Each path below is one point turned by a fixed rotation once a step. After each direction that follows a path, write how fast that rotation turns it, in degrees each step (0 if it stays still).
Each turn is a multiple of 5 degrees from 10 to 175, or 0.
Each row of a path follows its step; steps can be skipped.

step 4: [ 24 -23  20  30   6  18  13  -7  18  -9 -13  12   2   4  19  28  -4  17
  10 -12  -2  -2 -10  18  -9   4 -20 -10  -3 -15 -14 -39  14  -7 -21  17
 -14  10  16 -10  -3   0]
step 7: [ -9 -10   9  -9  -3  10 -17 -23   2  19 -31 -10  -4  -9   5   1  -5   8
  -2 -15 -20 -22   9 -38   6  20 -23 -20  -8  21   6  38  -7  20 -16   3
  -4   1  -7   1  -2 -24]
step 11: [ 48  20   9  -3 -28 -15  -7 -14 -25 -21  18   3  -9  -9 -12  14 -10  -3
  -4   7 -17  10 -17  32  18   1 -17  -1   5  -3 -12   5 -18 -23   7   1
   1  -4  20   0  -6  -7]
step 12: [-13  22 -11   5 -16 -12  -5  33  -2   3 -12  21   0   5  -4   5  -2   7
 -25 -24  -4 -24 -25  14  25  17  27  -4 -10  14  -2 -27 -14  30   0  -6
  11   7  -3  -6 -22  -6]
step 13: [ -4 -34   6  15  -7  16   6  17   6  -5 -18  -9   1  14  41  19 -12  19
   6  -4  -1 -14  -2  16 -11  -7 -12  -4  26   7  30 -12  -5  12  18   5
   2  -7 -15 -24  15  21]
step 15: [-23 -16 -32   9   3   7  14   4   4   7  18  23  -6  16   7  15  17  -8
  -9 -11  15  15  19   4  -8   4   0  -5  -5  -7  -8  17  22 -17 -13   3
   9  -8  -1  54  -7 -22]
step 17: [ 27   8  -2 -34  10 -38   4  16  18  -9 -21 -33   1   9 -26  -4   7  -9
  17  15  -2 -11   4 -12  -4  15  30  14 -16  -3   8  16   8  -9  14   0
  20   5   4  -6   6   1]
step 18: [ 10  -8 -24   6 -19   5 -14  23 -12 -27  13 -12  -1 -24  15 -24   8 -11
  -4  -5  -1  24  -3 -22  12   3  -1   6 -19  10   0   6   0 -16  24  15
 -23   4 -33 -27 -15 -12]
step 21: [  1  17  -1   8  -1  10  14  -9  26   5   7  12  10  -5   1  14   2  -4
 -26   1  -2  17 -37  14 -20   9  13  17 -17  24 -22 -33  -5  40   3   0
 -13 -17  -4  12   3   0]
Directions:
[  3  13   1   4   5  -3  -1 -10   4   2   0   6   3  -1  10  -1  -3  -5
   6   5  -3  -4   2  -2   2   5   0   4   3   1  -1  -5   6   0  -3   2
  10   1  -2  -6  -5  -7]	145
[ -5  -4  -2   3  -4   1   6   0   1   8  -6   0  -4   2  -1  -1   6   0
   2   2   7  -2  -3   2  -7   4  -5   0   0   3   6  10   9  -1 -13   8
   5  -1   2  -1  -4   3]	40
[  5  -1  -1   2   3   6   2  -5  -1   1   1   3   0  -2   3   5   7  -5
   4   0   4   1  -4  -4   2 -15   9  -3   5 -11  -8   1   3   4  -5   1
  -2  -8   3   4  -3   3]	70
[ -4   2 -10 -12  -3   2  -2   5   3   6  -4  -1  -1  -2  -6   6   1   4
   2   4   5  -3   5  -5   0   1   6   6   6  -2   4  -8   3   3   2  -5
   7   3   5   7   0  -4]	155
[-5  2 -1  7  9 -1 -1  1  0  0  7  3 -3 -9 -3  1 -2 -1 -7 -6  5  2 -8 -1
  9 -3  1 -1  2  5  9  1 11  2  8  2  2  2 -2  5 -2  2]	115

step 0: [  8 -24 -13 -26  -2   7  -5 -12  10   7  25 -12  25   1  -2   6   5   6
  -8 -24 -24   6 -26  14   0  -1 -19 -19   8   4 -23   6 -27  24   6  12
 -16  21   1  13  -9 -14]
step 1: [ 13 -15 -26  -5  -3  38   3  12  -3  10  27  -8 -14  -4   1   5  10 -13
  17  15   1   3   4  -2 -21   6 -11   4   8   0 -18 -11  -4 -10   2  40
  29   3 -17  -2 -26 -16]
step 9: [  2 -24 -19 -10 -22   9 -13  11  -7  19  28 -15   3   7 -10  -7  28   6
   5  12 -18   7  -1   9 -26   8  10  10  26   6 -11   0  -8  14   6  14
  18   2  14 -38  -2  -4]
step 11: [ 10  -7  -7  -7 -38 -12 -21  -5  28  -5  32   7  -9 -10 -17  -7  13 -12
  -5 -11 -18  23 -16  11   4  18 -23   3 -10   2 -16  -5   4  -9   0  25
  15   0   8 -20  -6  14]
step 12: [ 20 -24   7 -19 -26  12  -3  -6  -7  11  -1 -22 -16  18 -23  22 -18 -12
 -19   3 -11 -19 -20  19   4  11   3  -2  25  -7 -11   2   3  -9 -13  33
 -11   3 -12  14  -6  -3]
step 14: [ -6  -1  12 -15 -28  25   7 -11  -3   4   6 -24 -17 -12  -6  11  12  -8
  11  21 -10 -13  -4  -6   7  -2 -21  -8   3  -7  -6  -2  31   2  -7  20
  21  -3 -38   8 -25 -19]
step 16: [ 30 -20  17 -39   2   0 -15 -11 -13  -7   2 -22 -23  14  -9  12  11   4
  -1   4  -8 -27  -8  26   3  -7   8  -3  22   9  -2  -4  20   3  -5  12
  10   1  -8  -7 -33   9]
step 21: [-23 -31  -3 -21 -15   7  -5 -11   4   2  21 -22   7   6 -23 -25 -11  -4
  11  11 -11  17 -23   8 -39  -4  -6  -8  -3   0 -16   0   7   2  19  13
   0  17 -11  22   3  -3]
step 24: [ 11 -15   2 -34   3  18 -20   1  24  -4   4   0 -28   7 -19   0   7 -17
   4  -6 -19   3  -4   9   7  22 -13 -17   3   5   4 -23  -5 -21   3  17
  22  10   4 -12 -37  13]
Directions:
[ 3 -4 -8 -2  9  6  1 -8  5  2  4  3 -2  5 -7  2  3 -3 -6  7  4 -4 13  1
  4  5  1 -3 -3 -2  7  0  3  1 -6  2  4 -7  0 -3  1  0]	175
[  1  -1  -5   7  -8  -1   4   4  -8   3  -8   1  -6   2  -4  -2   8  -5
   2  10   4   2  -1   1   3   4   2   7   3   3   5   0 -12   0  -4   5
  -8   0  -2   5   2  -3]	135
[ -6   4  -3  -7  -4  -9   5   0  -6  -3  -2  -1   2   6   0   1  -9  -6
  -7   1   1  -2   2  11 -13   4   0   3  -5  -1  -2  -1   1   5  -8  -3
  -3   0  -1  -2  -3   2]	80
[ 3 -4 -4  3 -2 -6  7  3  0  2  7  8  2 -1  7  7 -1  3  0 -7  0 -1  0  2
  5  4  2  8  6 -7 -5  2  0  8 -2  9  5 -3 -5 -4  5 -7]	10
[ 2 -2 -4 -5  6  1 -1 -2 -3  2  4  5 -9  3 -4  3 -7 -1 -7 -7 -1  2 -7 -4
  0 -5 10  0  7  6  3 -4 -7  5  2  3  1  4  7  6 -6  3]	90
[ -8  -5  -1  -3   2  -5  -1   0   4   5  -5   2   8   1  -1 -10   3   7
 -10  -1  -8   4   1  -1   2  -3  -2   1   0   3  -3   6  -1   1  -5   2
   3  -3  -3  14   5   3]	170
[  5   1   0   2   2   1  -1   5  10  -3  -7   0  -3   3   0  -5  -9  -2
  -6   9  -2   1 -10  -6  -5   5  -2   1   4   4   2  -2   4   5   4   4
   1  -3  -5  -7   9  -2]	110

step 2: [ 11  18  -9 -20 -12 -34  19   6   6   7  -1  31   2  -9 -11  -2  21 -14
 -29  -4  16  25 -15  16  -9   8   4 -13   4  20   4  14  -5   3  14 -26
 -19   1   1  -6   9   4]
step 4: [  7   6  27  -2  15   6   2  -4  12   3  11  -5  -1  12  -2   5   0  20
 -25 -19 -14  14 -20 -22  -9   7 -17  -6   0   5  -4  -4   7  18 -23   1
  15  -7 -49  26  10   2]
step 5: [-12  -7   2   6  -3 -34  -8  -2  18  18  15  -1 -11   0 -32   8  26 -17
   6  24  -2  23   4 -15  -2   8  28   3   7   1 -12   4  -4 -11  31 -11
  -5  13   2 -16  19 -12]
step 6: [-21  -8 -10 -11  13  24  16   9 -17   3 -20  -6 -16  11  -4  -1 -21  -3
 -15   5 -22   5 -11   4  17  -1   8  39   9 -16  12 -17  13 -17  -9 -11
  -4  -5   0  -6  -8  36]
step 9: [-13   0 -33  -6   3   0  17  -4 -23   3  -6 -14   3  27  -3 -14  -4   7
  -2  17   4  -8  -1   6   1 -10 -14  34   0  -2  -8  16  21  -1 -34  29
 -10  27  -9  -2  13   7]
step 10: [-21  11  15  14   1 -12  -9 -16   9 -18  -9  13 -16   1  -2   6  -9  15
   2  -5 -12  12  15  -1   1 -11 -27 -43  -4  -2 -23  26  24  -9  -3 -15
   6 -21  20  11   4   6]
step 12: [  9   2  -9 -35 -12 -12   1 -21 -20  -1 -15  21  -9   5   9 -20  24  -3
 -17 -11   6  -9  -9 -24  13  -3  -6  17  -4 -13  18   8  26   2 -25  11
  -6   9  17  24  -2 -13]
step 18: [ 12 -10  19  -3 -13 -28  -9 -21   1   7 -21  20  -3  16  -7  -5  10   1
  30  13  -3  18 -17  -5   2   9 -24  24  -4  19 -18 -10   3  -8  15  17
 -11 -10   3 -30  -3 -18]
step 22: [-22  -7  12  15  11 -19  19  11 -18  21  -5 -23   7  -5  -6   8   3  -2
 -32  25   8  -9 -10 -13  -8  15   2  12   2 -19 -11  -3   7  -7 -14  -6
  -5  31  -6  29  18 -18]
Directions:
[  7  -4  -3   3   7 -11   1  -6   3  -2  -1   2  -9  -9  -6   3  -3  -3
   7  -3   0   5   6  -6  -1   1  -4  -3   6   5   2   4   1  -2   5  -1
  -3  -1   7  -3  -7  -4]	140
[ -1   2  10  -7  -3  -8   9   6   1  -6   4  -6   3  -1   7  -3   6   0
   2 -11  -5   0  -3  -1  -5  -2   2   1   6   3   4  -2  -1   8   1   1
   0  -2   4 -10  -2  -1]	25
[ -8  -4   3  -3   3   2  -8   6  -8  -2  -5  -6   1  -2  -5 -13  -1   4
   2   3  -3  -2   0  -6  -2   1  -2  -5  -1   4  -3  -5  -2   5   4 -10
  -6   2   1   5  -9   1]	155
[ -6   4  -2   0   2   3   6   9   8  -6  -8   7  -4   1   2   2   0  -2
   7   7 -12   4   1  -1  -3  -7   8  -3  -3   1  -7   3   3  -5   0  -1
  -4   3  -2  -3   1   3]	80
[ -5   1  -1   5 -11 -11  -3  -6   4   1  -1   0  -7  -5   2  -2   1  -1
  -2  10  -3  -7  -5   1  -4  -8  -1  -5  -2  -9   3  -5  -1   3   6   0
   7  -1   3   1  -1   2]	145
[ 1 -4 -7 -2 -3  0  8 -1 -5  1 12  4  1 -4  2 -4 -5  1  7  0 -7  0 -2 12
 -2  6 -7 -8  0 -3 -1  4  1  3  0 -4 -2  8 -7  2 -1 -2]	60
